128 stands for zero in the data rows.
Here are some points, one per row:
[ 99 118 175 113 137 113 106 118 131 119 105  86 116 168  91 126  68 132
  93  82 155  87  77  78 121  84  68  87  86 157  95 104 122 151 133 115
 152  72 122 124 122 118 136 115 149 144 127 115  77 135 157 115 127 148
 141 144 119]
[ 64  83 198 128 122 114 145 120  97 102 108 171 186 149 125 145 156 147
 150 134 124 142 130 140 125 176 149 171 134 144 166  71 151 150  96 135
  93 108 109 102 128  60  76 152  64 131 138 137 132 104 109 155 131 133
 116 133 115]
[145 152 117 178 164 132 140 113 129 114 139 125 117 103 168 188 135  96
 173 126 149 112 109 111 128 159 120 165  85 110 182 104  62 118 162 148
 121  78 121  93 120 142 158 101 151 110  82 155 145 127 131  80 118  99
  90 139  96]
[113 152 103 132 102 185 181  69 127  93 135 103 114 148  53 107 137  75
  42  94 135 151 123 155 126 162 110 161 194 125 111 120  62 149 103 106
 147 169 104 127 131 123 143  84 131 140 163 137 159 171 131 150 101 163
 107 192 165]
[165 186  78  84 168  72 102 141  89 139 100 140 134 131  93 124 153 139
 178 149 204 204 128 164 112  96 115 163 143  63 118  93 164 127  69 145
 121 134 139 132 106 117 140  73 132 143 196 158  94 102 130 144 161 163
 140 137  92]
[107 101 127 126  85  90  99  95  93  85  80  80 110 141 124 114 129 162
 138 146 151  98 105 177 174 143 146 165 168 121 150 139 181 198 146 128
 164 155 189 195 147 119 161 152 144 101  74  68 145 174  77  90  99 105
 136  84  69]
[116 158 125 119 128  93 120 116 142 165 154 100 107  92 109 134 130 138
 154 114  62 133  95 122 183  99 148 136 108 127 146 109  66 180 152 104
 105  62 145 166 130 160  68 159 153 149 159 134 143 147 128 172  65 130
 151 166 143]
[127 112 130  87 142 178 135 139 123 123 152 138 109 122 122 143 103  19
 135 129 147 138  86 134 150 134 176 164  94 154 122 186 126 122 206 192
 150 141 134 153 159 180 101 138  48  98 193 109  49  81  90  76 117 121
 100  98 130]
[ 70 143 113 115  87 110  79 115 126 153 106 137 131 122  96 167 166 126
 134 169 126 156 156 111 143 138 122 101 125 146 150 134 100 119 133 144
 168 169  68  85  86 143  70  88  99 107 108  93 127 176 140 160 196 121
 113  74 133]
[129 117 146 204  90 115 105 109 142 158  77 156 134  91 111  84 170 111
  80  65 104 109  85 122 159  42 118 126 108 128 113 146 109 101  68 216
  86 134 174 126 133 125 159 131  96  95 164 162 175 141 157 121 155 107
 176 128 122]
[148  63 121 120  85 125 163  60 128 118  98 164 116  78  99 106 122 183
 160 105 154 159  55  83  68 111 163 129 166 112 123 197 106 103 169 114
 146 146 153 126 149 106  83 131 217 176 111 163 100  89 122 162 212 113
  96 151 168]
[ 68 157 115  87 125 161 142  93 135 122 133  68 133 113 173 141 206  59
 137 122  98 126 177 121  79 149  97  87 136 146 101 117 140  72 134 153
 131  89 232 136 159 157 113 143 177 123  77 125  95 117 153 159 143 186
 193 136  77]
[ 96 149 109 102  71 101 129 168 132 152  79 152 156 102 196  70  55 116
 155 119  90 122 136 161 125  96 125 156 223 176 114  90 141 131 120 116
 143 128 130 149 104 115 108  98 122  96  73 152 146 106 143  75  93 146
  40 128  99]
[167  98 107 122 141 155 144 168  50 147 104  85 173 181  86 127 109 110
 150 125  95  78 112 129  78  63 173 110 119 127 155 119 115  95 188 119
 136 148 140  69 139 104 127 139 171 109 135 165 153 212 112 154 101 160
 172 136 124]
[110 131 147 118 188  78 147 121 143 117 115 142 186  97  99 128 181 152
 137 163 159  67 138 154 146 125 119 128 175 140 132 136 146 114  99  84
 136 142 131 121 119 133  71 130 141  92 111  74 118 122 116  83  98  87
 135 147 159]
[ 80 115 108 137 119 103 160 154 182 131 128 108 120 104 149  97  93 183
 141 115 108 133 118 121  92 156  64 145  42  93 133 172 137 142  80  99
  98 174 149  84 161 151 126 110  98  77 154 120 116 162  56 151 158 198
  86 138 175]
[126 180 166 110  92  61 141  91 136 158 147 195 136 210 201 136 138 147
 111 165 136 135 119 107  95 114  80 136 116 146 168 134 128  74 219 125
 111 144 119 188 136 141 180 158 142 148 185 107 134 167 181 141 111 129
 127 171 136]
[162 144 106 139 111 193 144 115 119 154 176 107 170  95 165 139 110 148
 148  65 160 182 101 146 134 165 103  66 127 122 128  90 144 130 150 100
  60 106 148 142 158 123  95  64 104 177 162  80 122 173 171  86 103  65
 133  60 131]
[141  98 108 152 143  90  94 156 202 136 127 144 159 158  60 115 131 159
 104 143  84 129 165 163 186 132  92 125 179 169 157 117 154 155 176 146
 112 164 140 120 192 115 109 127 158 176  92 143 112 115 109  56 117 168
 108  86  78]
[128 118 118  82  97 110 117 111 193 150 140 133 132 172 152 165 147 128
 108 102 154 121  90 151 123 122 180 146 149  74 127 119 163 132  75 115
 136 113  72  47 144 179 130 139 103 138  87 129 150  99 124 134 133 147
 150 112 151]
[114  90 123 140 173 197  81  74 185 143 200 102  98 135 124  63 170 103
 210 182 127 111 116  63  83  83 106 117 109  87  82  56 161 152 151 155
 127 180  91 164 119  69 151 149  89 130 101 140 158 131 143 116  77 114
 103 145 141]
[118 156 133 111 196 181 176  92 114 158 152 132  84 150 119 170  68 156
 114 127 132 148 151 136 130  94 110 129 116 136 155 175 133  96 130 130
 127 122 123 143 152 128 118 109  86  93  90 154 152  79 129 156 101  63
 123  97  90]
[138 127 131 125 172 102  73 143  89 112 158  88 136 113 197 133  74 104
  73 100 152 149 160  71 156 132 124 117 170 110 105 104 127 121  90 165
 166 129 120 132 197 114 105 180 153 140 148 150 162 185 101 137 193 107
 116 156 174]
[153 100 154 135 121 146 175 125 143 185 100 133 110 121 142 107  84 118
 124 172 102 137 147 164 160 164 140  60 114  77 103  96  89 131 153 129
 143 100 107 118 137  94 126 126 117 111 127  93  97 142 142 114 146  94
 189 215  78]
[116 136  79 122  62  84 131 123 106 105 136 125 161 103 102 145 136 120
  81 183 104 103 157 107 112 129 149 129  61  88  88 153 167  95 102  96
 168 103 111 117 148 100 123 108 100 176 143 178 141 118 136  98 129 109
 121 121 160]
[179 167 180 177 160 124 165 147 117 149 171 109  93 102 119  75 135 139
  80  90 111 129 146  86  79 169 185 155 106 133 155 135 161 122 133 158
 198 171 139 109 129 194 133 111 116 134 133 125  83  95 121 154  87  50
  71  92  51]
[120 182 175  88 154 150 107 155 122  66 149 165  76 142 120 112 105 149
 138 108 108  60 116 118 120 160 142  81 120  81 108 158 119 145 124 143
  70 150 145 154  87 161  77 120 140 156 129 148 198 168 146  89 173 164
 143 162  88]
[124  71 113 145 125 118 112 135 120 126 153 156 183 119 116 141 144 154
 142  84 185 155 181 105 154 149 176  96  95 144 142 158 132 144 101  91
 193 138 125 143 119 158 157 129  95 108 138 149 164 105 194 136 140 197
 126 158 127]
[116 112 131 134 112 101 118 150 152  95  58  78 192 189 145 111 136 121
 150 132 157 187 188 156 112 146 151 103 106 146  81 160 124 169 131 161
  63 157 107 136  94 144 132 112 180 111 114 133 167  73 101 119  95  59
 138 119 170]
[126 142 123 169 108 127 128 155 171  91 129 185 121 142 107 163 135 135
 164 106 152 165 186 166 117  92 108 189 136 151  73 157 140 154 126 101
 146  89 134 102 114  78 101 196 154 135 120  62 134 159  95  96 114 114
 128 112  83]
[162 211 175 129 138 178 156 138  83 160 139 176 131 111 153 176 170 113
  98 145 101 129 111  92 124 113 146  42 142 107 159 173 125 210 127 137
 123 131 131 116 124  84 206 127 140 117 123 128  79  81  63 118  98 137
  86  92 138]
[127 118 124 134 116 141  89 143  97  58 121 160 121 155 147  63 183 187
 126 133 130 154 159 143 163 113 141 135 134  97 122 119  97  71 135 103
 136  71  91  95 133 136 118 104 109  97 108 105  98 106 111 133 112 159
 119 104 171]
[125  79 145 143 129 129 166 222 145 132 158 100 140 148 130 187 198 177
 137 162 138 152  86 105 195 134 122 168 189 150  47 149 163 111 134 123
 130 119 124 135  71 131 155  80 107 109 103 157 115 167 118 147 157 122
 131 141 148]
[148 120  76 159 198  99 193 156 146  69  83 126  47 137 146 126 127 101
  94 139  78 142  99 161  82 117 126  91 133 149 170  94 168 161 146 148
 180  92 146 149  96 124 133 151 112 151 149 123 164 125 185 129 169 161
 161  89 225]
[153 148  77 148 113 191 125 124  99 181 160 161 113 140 158 126  95 168
 121 156 167 100 123 129 137 143 117 126 101 193 152 104 105 128  94 158
 124 130 144 142  94 146 111 167 116 152  81 146  79 142  98 115 107 120
 176 166 156]
[101 107 111 144 142 166  66 163 128 122 123 147 125 132 110 162 130 109
 134  99  97  54 162 206 127  99 159 133  97 131 131  92 148 105 105  76
 113 126 109 188 155 171 196 108 160 162 153 107 108 104 105 211 219  75
  66 175 152]
[150  82 154 126 149  96 113 133 110 150 171 116  59  90 186 131 115  82
  72 183 143 129 129 139 124 114 161 169  92 194 131 130  71 139 113  65
  42 163 125 133 117  84 129  81 159 145 106 113 125 115 167 125 122 172
 178 106 106]
[139  93 150  66 126 117  95  79  77 114  94 139 104  85 116 125 106 118
 159 128  72 142 144 122 150 150  68 134 146 148 100 134 150 129 113 101
 132 156 121  39  95 195 202 172 128 156 174 163 139 121 147 139 105 121
 149 111 163]
[151 192 134 144  96 136 123 184 130 121 119  94 163  56  62 102  64  95
 132 124 158  97 118  99 118 185  90 173 145  89 144 121 145 109 164 131
  90 120  58 178 137 110 163 206 129  89  92 118 142  89 162 196 141 172
 198 102 134]
[199 110 114 123 132 160 136 109 165 148 143  96 122 174 150 147 107 141
 143 136 107  95 137 102 132 169 132 110 131 130 176 154  77  68  70 144
 133  96 150 145  77  84 129 154 128 117 194 103 120  95 117 129  97 121
  89  97  85]
These points spread out most along one direction. Take the direction at right angles to it along which they spread out most. Go by this last direction. For each point below, how far along it does it lie, from 0 to 99? The average is 50, and the first point in the table lies past the average. One standard deviation of the points above along it is 16.
[ 70 143 113 115  87 110  79 115 126 153 106 137 131 122  96 167 166 126
 134 169 126 156 156 111 143 138 122 101 125 146 150 134 100 119 133 144
 168 169  68  85  86 143  70  88  99 107 108  93 127 176 140 160 196 121
 113  74 133] -> 49
[127 112 130  87 142 178 135 139 123 123 152 138 109 122 122 143 103  19
 135 129 147 138  86 134 150 134 176 164  94 154 122 186 126 122 206 192
 150 141 134 153 159 180 101 138  48  98 193 109  49  81  90  76 117 121
 100  98 130] -> 30
[113 152 103 132 102 185 181  69 127  93 135 103 114 148  53 107 137  75
  42  94 135 151 123 155 126 162 110 161 194 125 111 120  62 149 103 106
 147 169 104 127 131 123 143  84 131 140 163 137 159 171 131 150 101 163
 107 192 165] -> 70
[162 144 106 139 111 193 144 115 119 154 176 107 170  95 165 139 110 148
 148  65 160 182 101 146 134 165 103  66 127 122 128  90 144 130 150 100
  60 106 148 142 158 123  95  64 104 177 162  80 122 173 171  86 103  65
 133  60 131] -> 37
[153 148  77 148 113 191 125 124  99 181 160 161 113 140 158 126  95 168
 121 156 167 100 123 129 137 143 117 126 101 193 152 104 105 128  94 158
 124 130 144 142  94 146 111 167 116 152  81 146  79 142  98 115 107 120
 176 166 156] -> 47
[107 101 127 126  85  90  99  95  93  85  80  80 110 141 124 114 129 162
 138 146 151  98 105 177 174 143 146 165 168 121 150 139 181 198 146 128
 164 155 189 195 147 119 161 152 144 101  74  68 145 174  77  90  99 105
 136  84  69] -> 18
[ 96 149 109 102  71 101 129 168 132 152  79 152 156 102 196  70  55 116
 155 119  90 122 136 161 125  96 125 156 223 176 114  90 141 131 120 116
 143 128 130 149 104 115 108  98 122  96  73 152 146 106 143  75  93 146
  40 128  99] -> 25
[126 180 166 110  92  61 141  91 136 158 147 195 136 210 201 136 138 147
 111 165 136 135 119 107  95 114  80 136 116 146 168 134 128  74 219 125
 111 144 119 188 136 141 180 158 142 148 185 107 134 167 181 141 111 129
 127 171 136] -> 59
[125  79 145 143 129 129 166 222 145 132 158 100 140 148 130 187 198 177
 137 162 138 152  86 105 195 134 122 168 189 150  47 149 163 111 134 123
 130 119 124 135  71 131 155  80 107 109 103 157 115 167 118 147 157 122
 131 141 148] -> 43
[199 110 114 123 132 160 136 109 165 148 143  96 122 174 150 147 107 141
 143 136 107  95 137 102 132 169 132 110 131 130 176 154  77  68  70 144
 133  96 150 145  77  84 129 154 128 117 194 103 120  95 117 129  97 121
  89  97  85] -> 39
[120 182 175  88 154 150 107 155 122  66 149 165  76 142 120 112 105 149
 138 108 108  60 116 118 120 160 142  81 120  81 108 158 119 145 124 143
  70 150 145 154  87 161  77 120 140 156 129 148 198 168 146  89 173 164
 143 162  88] -> 65
[145 152 117 178 164 132 140 113 129 114 139 125 117 103 168 188 135  96
 173 126 149 112 109 111 128 159 120 165  85 110 182 104  62 118 162 148
 121  78 121  93 120 142 158 101 151 110  82 155 145 127 131  80 118  99
  90 139  96] -> 40
